+4.60 +2.74 -1.90 -3.49 -0.11 -1.49 -1.04 -0.12 -2.41 +1.88 -2.86 +0.89 -4.53 -1.57 +0.14 -2.49 -1.70 +1.32 -2.93 +2.86 -0.93 +1.23 +0.30 +1.24 +3.46 +2.29 = Q_297
+0.14 -0.11 +2.74 -3.49 +1.88 +2.28 -2.86 -2.93 +3.46 +0.89 -2.49 -0.12 -2.41 -1.04 +4.60 -1.49 -1.57 +0.30 -0.93 +1.24 -1.90 +2.86 +1.32 +1.23 -1.70 -4.53 = Q_289
-0.12 +1.88 -2.41 -1.57 +1.32 +1.23 +0.30 -0.93 -1.04 -2.50 +4.60 -1.70 +3.46 +0.89 +2.75 +2.28 -1.49 -1.90 +1.24 +2.86 -2.86 -0.11 -4.53 +0.14 -2.93 -3.49 = Q_853
perm: -4.53 -1.70 +1.23 +1.32 +2.86 -1.90 +1.24 -0.93 +0.30 -1.57 -1.49 +4.60 -1.04 -2.41 -0.12 -2.49 +0.89 +3.46 -2.93 -2.86 +2.28 +1.88 -3.49 +2.74 -0.11 +0.14
Q_289
perm: +2.29 +3.46 +1.24 +0.30 +1.23 -0.93 +2.86 -2.93 +1.32 -1.70 -2.49 +0.14 -1.57 -4.53 +0.89 -2.86 +1.88 -2.41 -0.12 -1.04 -1.49 -0.11 -3.49 -1.90 +2.74 +4.60
Q_297
perm: -1.04 -2.50 +4.60 -1.70 +3.46 +0.89 +2.75 +2.28 -1.49 -1.90 +1.24 +2.86 -2.86 -0.11 -4.53 +0.14 -2.93 -3.49 -0.12 +1.88 -2.41 -1.57 +1.32 +1.23 +0.30 -0.93
Q_853
next: -1.57 +0.14 -2.49 -1.70 +1.32 -2.93 +2.86 -0.93 +1.23 +0.30 +1.24 +3.46
+2.29
perm: -2.86 +0.89 -4.53 +1.32 +1.88 +2.28 +0.30 -0.11 -2.93 -0.93 +2.86 +1.23 -2.41 +1.24 -1.57 -1.70 -2.49 +2.74 -1.90 -1.04 +0.14 -0.12 -3.49 +4.60 -1.49 +3.46
Q_289
next: +0.89 +2.75 +2.28 -1.49 -1.90 +1.24 +2.86 -2.86 -0.11 -4.53 +0.14
-2.93

+4.48 +5.32 +1.68 +4.89 +2.94 +5.10 -4.94 -6.32 +3.06 -5.62 -8.17 -1.47 +4.65 -2.12 +4.18 +5.08 +7.81 -5.11 -5.14  Q_849
-5.62 -6.32 +5.10 -4.94 -5.11 +5.08 +3.06 -5.14 +1.68 +4.65 +2.94 +4.48 +7.80 -2.12 +5.32 +4.18 -8.17 +4.89 -1.47  Q_196
-1.47 +4.49 +2.94 -5.11 +4.18 +7.80 +5.08 -5.14 -8.17 +4.65 +5.32 -4.94 +3.06 -2.12 -6.32 +4.89 +1.68 +5.10 -5.62  Q_433
-0.49 -3.23 -3.01 -4.52 +2.75 -0.52 +4.06 -4.29 +6.51 +3.50 +4.06 -4.24 -4.61 +6.84 +4.96 -3.71 -5.02 +3.81 -5.01  Q_359
-1.14 -5.39 -0.16 +2.69 +2.55 -1.71 +1.62 +2.96 +5.46 +1.54 +2.27 +2.68 -3.34 -6.09 -3.04 -6.07 -1.14 +6.09 +1.78  Q_939
-1.14 -5.39 -0.16 +2.69 +2.55 -1.71 +1.62 +2.96 +5.46 +1.54 +2.27 +2.68 -3.34 +4.70 +3.53 -6.07 -1.14 +6.09 +1.78  Q_543
-1.14 -5.39 -0.16 +2.69 +2.55 -1.71 +1.62 +2.96 +5.46 +1.54 +2.27 +2.68 -3.34 +4.70 +3.53 -6.07 +0.00 -5.32 +6.03  Q_201
perm: +1.78 +1.62 -5.39 -6.07 -1.14 +2.27 +2.69 +2.55 +6.09 +2.68 +5.46 -3.04 -1.71 -0.16 -6.09 +2.96 +1.54 -3.34 -1.14
Q_939
perm: -5.62 -1.47 +4.49 +2.94 -5.11 +4.18 +7.80 +5.08 -5.14 -8.17 +4.65 +5.32 -4.94 +3.06 -2.12 -6.32 +4.89 +1.68 +5.10
Q_433
perm: -2.12 +5.32 +4.18 -8.17 +4.89 -1.47 -5.62 -6.32 +5.10 -4.94 -5.11 +5.08 +3.06 -5.14 +1.68 +4.65 +2.94 +4.48 +7.80
Q_196
next: -0.49 -3.23 -3.01 -4.52 +2.75
-0.52
find: -1.14 -5.39 -0.16 +2.69 +2.55 -1.71 +1.62 +2.96 +5.46 +1.54 +2.27 +2.68 -3.34 -6.09 -3.04 -6.07 -1.14 +6.09 +1.78
Q_939

-0.49 +1.65 +0.42 -0.42 -0.31 +1.10 -0.81 -0.39 : Q_586
-0.79 +1.27 -0.19 -1.13 +0.55 -0.39 -0.19 -1.12 : Q_502
-0.25 -2.74 +0.23 -0.89 +0.40 -0.25 +0.70 -1.50 : Q_721
+0.46 -0.08 +0.37 +3.38 +0.69 -0.46 +0.13 -0.17 : Q_310
-0.25 -1.50 -0.25 +0.40 -0.90 +0.70 +0.23 -2.74 : Q_724
-0.21 +1.45 +0.34 -4.69 +0.81 +0.42 +0.54 -1.00 : Q_20
-0.16 -1.40 +0.32 -7.15 +0.57 +0.37 +1.21 +1.41 : Q_591
-1.34 -0.59 +0.06 +3.36 -0.37 +2.33 +0.92 +0.57 : Q_282
+0.05 +1.85 -0.43 +1.77 +0.53 +0.92 -1.34 +0.76 : Q_750
+0.92 -1.34 -0.59 +3.36 -0.37 +0.06 +0.57 +2.32 : Q_51
-0.22 -1.00 +0.42 +1.45 +0.34 +0.54 -4.69 +0.81 : Q_555
perm: -1.34 -0.59 -0.37 +0.06 +0.57 +0.92 +2.32 +3.36
Q_51
perm: +0.70 -0.25 +0.40 +0.23 -0.25 -1.50 -2.74 -0.89
Q_721
perm: -1.00 -0.21 +1.45 +0.34 -4.69 +0.81 +0.42 +0.54
Q_20

